(in the rows, 128 means zero)
The rows of T fall into 3 groups, which share some directions, and each row is roughly a mix of its group's hidden directions.
T:
[[111  60 146 125 196 127 119 116 146 120 154]
 [126 165  82 134 121 104 166 150 176 154  81]
 [116 109 160  94 169 128  99 127 151  88 190]
 [130 102 141  77 165 125 134 106 199 113 104]
 [ 94 139 120 138  96 132 168 187 172 124  87]
 [ 81 106 126 130 137 151 189 136 166 107  81]
 [117 124 175 127 149 152  76 148 166 144 183]
 [ 96  87  60 132 153 148 164 119 138 121 165]
 [109  53 146  79 138 114 146 148 159 151 125]
 [169 134 140 101 177 101  77 115  92 152 158]
 [ 99 131 106 109 168 123 154  70 119 117 188]
 [157 108 106 102 123 125 164 203 158 159 136]
 [147 172  99 155 109 125  55 147 105 111 109]
 [ 89 106 138 132  99  81 111 135 159 166  71]
 [147 148 109 136 106 158  87 181 136 171  81]
 [114 122 111 144  80 111  93 149 101 108  57]
 [168 146 122 101 134 129 159 128 140 214 124]
 [136 175 140 180  78 158 117 151 117 152 165]
 [100 145 152 139 173 137 127  75 104 118 189]
 [ 84  70 133 113 143 125 169 103 176 156 129]
 [141 108 121 102 156 133 203 110 163 159  96]
 [113 134  88 134  94 152 151 170 170 126  69]
 [162 139  97 160  86 160 160 116 102 104  76]
 [142 110 161 122 140 141 164 109 164 118 207]
 [153 134  91 125 136 142 166 149 158 194  85]
 [130  71 172 126 135 144 186  88 103 132 118]
 [127 115  70 104 138 105 152 174 142 184 104]
 [149 134 128 145 149 140  50 116 142 140 186]
 [106 159 111 174 100 157 139 160 128 125  60]
 [113 121  91  89 143 115  87 178 155 165  90]
 [142 106 125 125 148 120 123  53  66 106 120]
 [ 89 149  91 135 103  94 113 164 186 160 114]
 [129  76 150 121 167 148 159  74  82 119 136]
 [137 132 115 154  85  90  67 162 140 119 170]
 [109  81  69 161  86 134 168 135 122 105 135]
 [158  73 130 111 156 124 195 110  95 145 126]
 [141 173 132 136 118 139  65 170  76 137 117]
 [137 190 109  62 120 158 140 118 154 101 124]
 [ 91  87 139 148  94 122 141 180 148  72 116]
 [120 185 135 132 136 160 108 200 122 114  97]
 [104 184  96 188 101 134 148 132 159 108 110]
 [166 112 145  92 153 131 190 111 126 135  72]
 [121 143 131 116 181 114 110 166  86 145 191]
 [149 139 122 162 157 154  54  86 106 129 144]
 [ 87  77 130 111 143  97  69 109 108 116 161]
 [ 92  90 145 137 158 137 135 129 202 132 167]
 [155 117 105 108 139 143 105 201 150 146  79]
 [171 143  69 108 153 157 160 167 126 163 128]
 [150 194  97 140  78 132  92 145 152 151 121]
 [149 116 132 122 115  83 145 186 129 156  66]
 [143 170 123 156 153 131  48 109 144 147 148]
 [146 139 126 131 137 172 150  98 126 107 211]
 [143 161 135 171  84 125 100 163  77  90 131]
 [ 80  72 140 148 117 138 158 140 173  94 155]
 [169 151 153 127 121 146  92 125  93 158 196]
 [105 118 103 101 169 156 127 101 189 163 162]
 [143 162 134 155  83 161 136 198 155 119 139]
 [120 120 153 174  72 125 130 102  91  72 135]
 [135 174 150 128  93 144  54 119 100 106 114]
 [ 79 142  98 117 140 115  61 123 104 132  82]
 [160 113 117  95 169 132 190  97 137 169 110]
 [174 122 110 101 135 166 126  70  72 135 126]
 [ 83 128 116 155  96 131 162 153 196 156 125]
 [ 94 128 126 115 138 156 187  97 191 131 104]
 [123  67 120  84 163 126 175 128 166 152 131]
 [ 89 157 107 142 109 139 120 152 207 154 142]
 [126 131  76 116 115 109 124 153 117 151  47]
 [123 150 130 136 163 167  64 102 122  79 153]
 [131 107 139 138 142  58 124 108  63 117 103]
 [117 112 147 156  62 119 143 169 140 130 185]
 [ 98  99 113 130 153 150 187 120 191 103 121]
 [120 186 110 147 128 149  72 166 171 120 116]
 [ 96 114 104 148  93  76 153 120 108 152  70]
 [ 86 104  80 126 129  64 120 150 150 109  96]
 [103 131 117 126  96  66 110 135 127 192  95]
 [130 128 148  84 147 157  79 125 186 122 173]
 [146 153 122 181 132 149  82 128 151 194 130]
 [153  91 106 120 163 152 131 170 100 158  69]
 [ 98 127 152 157 121 124 141  69 102  96 187]
 [132 152 119 150 184 144  63 101 163 148 125]
 [161 168 150 163  74 127 146 158  91 139  93]
 [102 134 139 186 119 132 137  62  84 108 131]
 [106 139  98 155 119 124 188 143 178 105  83]
 [131  81 118 109 104  93 120 108  90  65 158]
 [107  98 127 145 153 178 111 135 197 161 111]
 [100  92 115 147  95 122 163 195 168 121 136]
 [102 145 122 183  78 125 133 184 131 121  90]
 [115  97 103 138  97  86 199  97 131 123 105]
 [150 139 128 110 187 169 115  74 119  98 161]
 [145 142 156 163 106 197 150 154 135 103 169]
 [ 85 142 147 193  65 138 132 134 137 141 138]
 [141 117 122  95 181 151 182  88 166 129 106]
 [151  89 138 143 113 114 187 149  80  96  96]
 [148 166 106 154  96 145  99 185 147 174 107]
 [119 131 154 123 153 154 124  78 138  94 201]
 [ 91 101 166 159 166 171 172 157 139 143 110]
 [158 147 100 151  96 154 160 151 143 200 138]
 [132 122 144 152 108 175 147  96 175 141 191]
 [148 166 165 128 184 180 105 112 135 144 162]
 [140 141  85  94 121 100 157 129 155 156  59]
 [204 165 110 107 139 153 162 154 104 127 113]
 [177 159 153 103 138 117 113 101  74 120  78]
 [162 142 128 136 159 132  60  88  84 130 152]
 [121 105 146  89 132 110 139  80 130  84 192]
 [141 123  78 108 110 158 129 125 176 143  62]
 [111 122 113 174  89 134 128 196 119 118  81]
 [142  93 149  81 154 121 168  71 109 135 163]
 [ 86  87  98 178 138 147 150 134 116 128 185]
 [120 194 141 154 151 127  68  95 122 106 139]
 [ 95 108 113 115 116 103 165 152 192 164  94]]

Here is one row from each group, named. Which group is each of the other rows in?
[139 173 129 170 146 156  64 134  87 124 110]
(40)
[123 181 115 113 118 122 123 153 193 133  74]
(66)
[143 132 128 124 155 141 173 127 155 177 198]
(96)

[129 149 103 110 116  76 110  51 140 104 129]
(40)
[124 158 161 147 141 151  78 143 145 126 199]
(40)
[154 149 114 140  82  99  87 129  63  99 131]
(40)
[132 133 170 127 104  87  92 147  89  83  84]
(96)
[151 137  89  99 133 108 150 170 140 187  84]
(96)
[131 111 153 102 166 158  99 152 196 146 158]
(96)
[110 132 131  70 191 113 102 126 152 143 170]
(96)
[168 181 161 133 138 171 119  78  95 129 125]
(66)
[168 169 106 117 145 170 163 150 174 161 143]
(66)
[162 158 138 110 123 110 140 102  98  98  53]
(96)
[ 86 109 173 145 133 115 139  64 154 119 167]
(96)
